One vector is turned by the same rotation once a step. Each row is the vector after some number of steps, and that number follows the row.
The counts run from 0 to 600.
[-51  13 -13 -27 -17 -30  -7 -15 -25  17  27   0 -29 -19 -18   9   1   5
 -28   0  10   8 -11 -16  -3  16 -29 -21  -1   5 -12  32 -23   2 -13  32
  15  29 -45 -15 -63  23  -1   5  25   9 -23  17 -22 -30 -11 -17   5  -2
 -28  11 -37  -8 -10  11  30  15  11 -32  -5   7   8   8  11   8  29  62
  11   9] | 169
[-16  -2 -23 -49   4  -3   3   7 -16 -16  23  26 -20 -21  22   8  30   1
 -14 -20   1 -15 -36 -32  29  36 -44   9  19 -14 -18  36  16 -60 -51  20
 -13  28 -26 -14 -17  19 -13  -2 -18   2 -54 -27 -10 -26  -2  -3 -13  15
   1 -12  -7  12 -25  27  -4  -4 -13 -24  15 -12   7   2 -10   1   7  45
  10  -3] | 387
[-48 -14  -2 -51  -1  29 -20 -23 -27  30  17  11  -7  -5   7  17   0 -10
 -24  -1  -8   0 -34 -25  23  27 -49  -7  -4   3  -7  55   0   7 -15   9
 -17  13 -50  -5 -19   0  22  -3  -7 -20 -60  -1 -36 -20  -5   7   1   1
  -4   5 -17 -20   1  17  37   8   4   2   4 -18  27  -3  26  11  -6  19
 -29  37] | 146
[-40   1  -9 -55  -2 -20  -4  15 -14  11  17   4 -24 -29  20  10  40  -7
   3  -6  -9   8  -5 -46  18  10 -38  -9  -7 -14 -11  42  18 -34 -57  -6
 -23  30 -32  10 -37  22   9 -24 -12   6 -40 -21 -22 -11 -12   1 -16  -9
  -5   2 -20 -32 -37  14   9  -6   9 -22  10 -17   1  -6  -5  -1  31  39
  -4  22] | 151
[-39  14 -30 -27  -9 -44   3  17   1  18  18  -9 -18 -41   0  -6  19   1
 -11  -4  -8   4   2 -18  14  14 -44 -18   4  -8   4  49  -6 -26 -36  30
  -2  26 -21 -20 -47  14   3  -8   2  22 -15   7 -30 -27 -11  -2  -7  -2
 -15   4 -49 -38 -24  -4  12  17  13 -32  -1  -9  14  13 -12 -13  45  51
   3  14] | 405
[-12  -4 -17  -7 -20  -3 -22 -13 -28  41  21   9 -32  -5   3   1  28 -34
   5   1  14 -25 -12 -13  38  27 -58   6   2  -9  -9  35 -13 -20  18  22
 -23  28  -8 -30 -14  -1 -21   8 -10  -7 -32  28 -19  -3 -15  21  10   7
 -19 -25  -6  -1 -41  15  14  30 -18 -50  -3  21   0  24 -24  23 -11  62
 -12  26] | 456
[-41  19 -15 -32  11 -29   5  33   0  10   6   6 -33 -29   0 -12  30 -18
   3  -5  -7  -1   6 -24  11   7 -40 -16  12  -9   9  45 -14 -13  -5  23
 -28  19 -15 -19 -55  18   0   7 -11  -2 -18  27 -26 -15  -6  11 -16  17
 -22 -26 -52 -24 -28 -24  27  19  22 -17  -3  -8  21  18  -3 -14  46  29
  24   8] | 113
[-59  -4 -16 -55  -2   4 -13  23  -9   6  20  16 -21 -14   9   1  20  -5
  -6  -5   7  10 -24  -7  20  29 -38   7   9 -17   3  59  -6 -16 -51  11
 -23  30 -26 -25 -30  -9  -9 -11  -8   5 -41 -18 -26 -27   8   7   3  14
   0 -14 -16 -16 -24  20   6  -4  15 -12   4   2  -3  10  13  13   5  25
 -35  55] | 441
[-20  -4 -27  13  13 -10 -21   5 -32 -22   3   0 -21 -19  -2  11  51   0
   6  -3  -5 -10 -33 -22  53  23 -46 -23  -1 -18 -17  33 -15 -24 -10   4
 -32   4 -18 -26 -37 -14 -21 -16 -15   5 -55   6 -41 -12 -16   0 -23  26
   0   4 -28  -1 -52   0   9   5  18 -18  -8 -19   5  11 -14   8  44  28
   2  -1] | 348
[ 11  -2   7 -54  11   0 -12 -14 -29  17 -13  17 -13  -6  12   3  33  -7
  -4 -27   0 -29 -18 -30  22  32 -53  -7   8   7 -10  47  14 -31  -2  24
  10  22 -49  -6  -7  20   0  21 -28 -23 -48 -16 -19  -9 -19  14 -17 -10
  -4   7 -25   3 -38  36  16  -8   7 -30  14 -30  32 -18   1 -22   3  40
  23  17] | 430
[-22   1 -23 -12  -3  -6 -19  29 -22  10   1  22 -19  -6 -23  -1  55 -24
  -1  -9  -4  -5  -3  -5  44  16 -40 -14  14   1  22  36 -12  -6  -1  21
   5  19  -7 -14 -43 -17 -19  -5   8  12 -32  27 -33   1 -18  25   5  11
  -2 -21 -30 -22 -65  21   9  22  15 -48   0   7  10   3   0 -11  14  46
  -8  35] | 500
[-27  -4  -3 -41   1  11  -7  -2 -13  -8  -6  12 -10 -12  11  -4  35  -7
   9  -9  -5 -14 -20 -30  32  13 -49 -10  -3  -4   1  73  10 -25 -45  17
  -7   5 -34   2 -22  -8   1   2 -16  -5 -37 -10 -22 -11 -15  23  18  -6
  16 -14  -3 -27 -28  43   9  -4 -13 -31  17 -14  44  10   8   4  19  35
 -30  56] | 248
[-18  -5 -32 -29  19 -18 -21   7 -13  30  41  14 -44 -22 -17   6  29 -12
 -23  10   9 -28 -26   2  21  37 -40  11   9  -2   8  36  -9  12  -1  34
 -30  35   1 -41 -21 -10  -8   7   0   3 -34  35 -36 -13  12   8   8  10
 -18 -29 -28   3 -22 -15  12  39  10 -27  -1   9   1   3   1   3  -5  64
   7  15] | 76
[-49   0 -40 -12  -5   7 -22   9 -13  11  27  18 -29 -25 -17   1  22   3
 -25 -16   8   0 -28   1  42  22 -33 -19  -4 -23 -10  41 -24   7   2  26
 -21  16 -24 -28 -34 -36 -20  -6  20  22 -29  31 -36 -23   7  -7  17  31
  -6 -20 -26 -12 -19  -4  26  21  19 -21 -21   2  -7  17   8   8  21  31
 -22  27] | 312
[ -2  -6 -15 -45  33  -7 -16  26 -16  35   4  20 -37 -22 -12  12  51   7
  -5 -20  -1 -10 -24 -14  54  34 -27  -7   7   9   6  24   3 -14  11  27
 -18   6 -13 -24 -30  -8   3 -22  -4  14 -35  33 -16   8 -10   3  -8  -3
  -4  -1 -25  -5 -73   7   9  28   0 -19  -6 -13  16  -3 -11 -23  17  43
  27   2] | 179
[-44 -16  -6 -47   8   9 -28   7 -21  47  22  28 -22  -5  -8  22  14   3
 -21 -16   2   0 -33  -7  51  55 -36   8  -9   5   4  25  -8  22   2  17
 -13  34 -23 -17 -16  -7  17 -25   0  -3 -50  18 -38 -17  -7  -1   8  -1
 -11  -6 -12   2 -41   3  33  17  27 -20 -17   7  -9 -12  15   1  -7  38
 -25  32] | 566
[-10  -7 -14 -41   7  26 -18 -26 -25  43   9  17 -37 -12   9   9   6 -11
 -26 -11  10 -37 -41 -26  30  29 -38  20   4   9 -30  41  -6 -19  21  28
 -23  29 -33 -31   1  13  -3  11 -11 -12 -58  12  -5  -8  -5   6   1   2
 -14 -16   3  14 -13   9  27  18 -18 -27  -2   9  24  16   3  12 -34  55
   4  13] | 328
[-37  -3 -31 -16  -9  -4 -16 -18 -33  28  50   8 -51 -10   4  15  39   4
 -27   3  16 -21 -30 -19  17  16 -39  -5  17 -20 -14  25   6 -19 -13  31
 -18  23 -10 -21 -20  -6 -26  26   7  12 -37  25  -9 -32   8   9  14  18
  -8 -23 -19   6 -11  16   2  11 -12 -25   6  -3  19  13   0  18 -11  92
  12   1] | 454
[  2  -8   1 -40  20 -20 -14  -3 -23  27   7  10 -25 -27  12  16  38  12
  10 -16 -21  -5 -17 -22  39  29 -52  -5  -9   5 -22  33  23  -9   1  22
 -36   7 -31   7 -15  21  13 -28 -22   6 -54   4  -1 -17 -23  -5  -5 -17
 -12  -2 -15 -12 -63   5   6  16   7 -28 -15 -23  41 -12 -25   0  18  50
   4   9] | 473
[ -3   0 -46  -6  -9 -23 -21 -15 -17  46  34  -1 -19 -25  25  -8  37   6
 -15 -12  -8  -6 -14 -26  46  44 -67   0  10 -42 -26  31   0 -20  -4  26
 -42  12 -27 -27   2  -4 -15 -32  -6  10 -32  19  -9 -10  -7   0   8  12
 -19  12 -11 -13 -43  10  -7  16   9 -34  -1  -7  14  -4 -26   4  21  59
 -14  19] | 219
[-32  -7 -16 -67   6  14 -12   0   1  27  27  29 -27 -13   7   0  17  -4
 -24  -4  -7 -13 -10 -42   6  38 -45   5  24  -8 -12  43  22  -4 -30  29
 -22  26 -51  -5 -14  20  21  14 -27 -21 -47   2 -23 -22 -15  -7  -2 -10
   3   1 -26  -6   5   2  30  -1   9  -6  19 -22  24 -18  24 -22   0  41
   7  30] | 48
[-38  14  -4 -21 -22 -19  -3  -6 -21  17   9 -13   4   8  29  19  22  -9
  -9 -14  -1   5  -9 -25  20  28 -67 -17   8 -12   2  45  -2 -52  -5  13
   4   7 -43  -4 -52  23 -12  -1 -15 -18 -36   1 -37 -14 -23  24  -2  17
 -14  17 -32 -18 -25  27  27  -6   7 -20  21 -11  33 -11 -22   1  14  41
   5  39] | 109
[  2   9 -23 -25   1   8   7   3 -28 -14 -18  30 -21 -10  -5  -2  33 -38
  18  11 -23 -36 -14 -44  44  13 -40  -7   7   5 -22  35   1 -29 -17   5
 -19  18 -30 -18 -39  21   1   4 -25 -17 -43  -5 -38  11 -22   8 -11   3
  -4  -3 -11   0 -47   7  31  16  -5 -41  20  -8  13  21  -6   3  16  55
  23   0] | 390
[  3  25 -21 -18   7 -33  -9  -5 -21   1 -11  19 -30 -21 -16 -17  16  -6
   1 -20   6 -27 -16 -12  21  11 -34 -25   8  -7  -8  59 -21 -29  14  38
  15   3 -34 -19 -43   9 -26  27   4   8 -23  27 -31   1   1  19  -6  -1
 -14   1 -30  10 -43  27  27  28   4 -39  -2  -4  30  13 -10 -13  27  64
  29  10] | 265
[-40  -1 -11 -37  -1  24  -8 -27 -29  20  22   5 -34   0  15  24  29  -6
  -9  -2   3 -34 -42 -40  18  16 -35 -17  14   4 -22  42 -22 -18  -8  20
 -25   4 -35 -22 -28  23 -10  29 -20 -15 -60  -8 -17 -35   3  -8  -6  19
  -9   1 -32  15  22   0  15   5  -7  14  21 -23  27  24  11  16   8  48
  18  -9] | 200
[-34  -1 -21 -41  11  -2 -16   4   6  35   1  32 -44 -14 -27  -1   6 -21
 -18  -9   8 -16 -21   2  13  24 -30  -2  -1   6   2  48 -11  18  16  38
  -9  11 -24 -31 -30 -14  18  10  15  -2 -20  43 -33   7   0  15  24  -3
 -27 -14 -20  -3 -13  -5  53  33   1 -19  -4   6  26  13  19   0 -11  53
   4  28] | 270
[-16  -8 -25 -62  19   8   4  16 -10  23  13  36 -36 -16   5   4  19 -21
  -9  13  -7 -28 -36 -38  20  62 -33  18   9  -6   3  22  14 -14 -24  14
 -18  36 -35 -32 -11  20  14 -12 -16 -10 -36  -4 -19   1 -10   0 -10 -12
  -3   1 -16  24 -26   0  39  29  12 -20  27  10  -3 -17  14 -13 -14  47
  17  12] | 427
[-33  -7   1 -49  -4  -5  14  -3 -15   0  10  19  -9 -20 -11  23  -1 -22
  21  11 -36  17 -37  -8  28  24 -34   0 -10   6 -25  37 -30 -10   7   1
 -36  12 -44 -17 -49  26  -2 -27 -16  -9 -47   9   5 -21 -29 -20   7  14
 -15   7 -12 -16 -24  12  44   9   1 -10   0 -11  25  31   0  23  19  43
   2   8] | 1
[-43  -5 -11 -55 -11  30 -17  -9 -21  17  27  19 -21  13  -9  26   5 -11
  -4  11  -9  -2 -28 -13  18  21 -28  -8  13  14  -2  48 -23   7 -31  16
  -5  27 -29 -20 -47  16 -20  18 -16 -17 -56   5  -4 -27 -18 -12  16  22
  -3 -23 -24  14  18  23  19  -2   5  -7  15  -3  12  15  25  16   2  53
  -3  28] | 103
[-13   4 -59 -16  -3  18  -2 -12 -18   7  17  24 -31   1   1 -14  38 -15
  -2  23 -17 -41 -14 -50  27   7 -45  -5  12 -35 -19  39   1  -4 -17   9
 -50   6 -28 -21 -30  -9  -6  18 -17 -10 -31  16 -17  -3 -18  11  19  21
   7 -13  -4   1  12 -15  29  25  -2 -19  21 -13  15  18   2  16   8  56
  10  13] | 159
[-25  -5 -17 -38   6  19 -14  -5 -17  11   1  35 -20 -13  -5  -2   2 -11
   2  -8  -3 -13 -20 -38  39  44 -45  19  -7 -34 -30  38   1  -7 -23   4
 -24  30 -63 -20 -18  -4   7 -22 -10 -11 -46 -15 -25  11  -5   1  -4   4
  -9  10  19   8 -44  15  45   0   9 -35   7   5  -7   2  19  10 -18  29
 -29  41] | 190
[-18  -4 -11 -52  23   0 -14  -9 -12  22  20  22 -38 -20  15  13  37  -8
  -6  -8 -12 -18  -4 -29  -1  20 -52  -6  13 -12 -20  48  11  16 -10  20
 -39  20 -37  -6 -19  30   6  33 -39 -28 -62   4 -21 -38 -11   0  -6   1
  -6 -31 -26  -5 -15 -16  10   6  33  -6  -4 -19  24   3  16  -1  16  31
   8  11] | 242
[-42   3 -36 -16  -3 -14  -2  29 -26 -18  15  24 -20 -11 -19  -5  32   0
   3  16 -11   3  -6 -43  45  22 -37 -17  -2 -32 -10  19   1 -24 -49 -13
  -6  16 -34  -1 -50  -8  -4 -35   9   9 -41  -4 -33  -1 -24  -4  -8  23
   8   7 -24  -3 -53   9  30   1  13 -32  25  -2 -13  -4   5   0  31  42
   2  25] | 445
[-22  -3 -36 -17   5  -9 -18  29 -10  38  20   2 -19  -9  -4   4  52  -6
 -21 -11   3   0 -19 -15  58  50 -50 -15  18 -15  29  27  -4 -35  -1  24
 -15  15   2 -32 -20 -15 -11 -16   1   7 -21  18 -26  -4  13  15  -5  24
  -1   6 -36  -7 -40   6  -1  19   0 -25  14  -2   7  -8 -24 -14  21  33
  18  12] | 597
[-44  -4  -4 -67  20   1   6  18   9   9   8  33 -37 -21  -9  26  16  11
 -11 -34 -19  28 -19 -13  24  16 -20   2  -3 -15 -22  41 -10   0   4  24
 -32   8 -51 -10 -55  14  19 -19 -15 -12 -42  16   4 -17  -6 -23   1  14
 -11 -22  -6  -9 -25  -3  54  -2  16  10 -25 -18  19  12  14  15  26  34
  13  18] | 380
[ -4  -4 -10 -17  34   3 -14  -8 -30   6 -11  26 -21 -32 -13  -3  26   4
  -9 -30   0 -23 -31 -26  57   6 -29 -16 -27  -2 -33  35   8  -7  14  14
 -21  10 -53  -1 -27   8  20  -7  -3  -1 -65   5 -40  -4 -22 -14 -18  -6
 -10   4  -6 -17 -53  -9  39   8  -1 -25 -19 -16  18   9  -3  -5  26  21
  -4 -14] | 475
[-10  -2 -25 -44  22  -9 -11 -11 -27  39   4  28 -15 -38  -7  -1  13  11
 -14  -2 -22 -10 -13 -45  40  23 -37 -22 -24 -11 -29  22   9   1  -3   8
 -19  28 -56  -1 -43  20  27 -28   4   7 -43  -1 -18 -17 -25 -35 -14 -11
 -16  19 -28 -10 -43 -19  29  10  12 -24 -14 -25   5  -2   7 -15  33  33
  11  -3] | 280
[-26   2   3 -24   7   9  11   5 -27 -16 -10  13 -14 -19 -14   7  -9 -33
   8  16 -15 -18 -45 -25  41  22 -36 -13 -14  10 -22  55 -28 -26 -19  -1
 -16  16 -48 -15 -43  18   6 -22 -12  -6 -56  -9 -28   1 -14   8 -10   5
 -12  21 -20 -11 -23  13  39  23 -16 -24  25   0  15  27  11  20  22  33
 -17  16] | 293
[-52  11 -39 -46 -14   2   3  19  15  18   2  31 -24 -13 -18 -10  11 -27
 -15  15  -8  -8  -5 -31   4  30 -28 -16  16  -6  18  44 -30  -4 -23  16
  -8  19 -30 -37 -59  10   2  14 -11  -8 -18  24 -36  -6 -12   5   5  20
  -9  -9 -39  -8  11 -18  50  33  -1 -21  24   4  -5   9  29  -1  17  37
  13  31] | 591
[-37  15 -17 -28  -1 -24 -10   4 -21  15 -13  14 -28 -21 -17 -11  43  -5
   1 -13   9  -3   7 -30  25  -6 -26 -30  -6  10  11  55  -4  -8 -19  24
  17   9 -32  -4 -37 -11  -1  -2  20  23 -13  13 -23  15  -1  21  15 -11
  -3   2 -30 -23 -42  33  25  19   1 -40 -11  -7  26  16  -1  -9  25  49
  -4  42] | 502
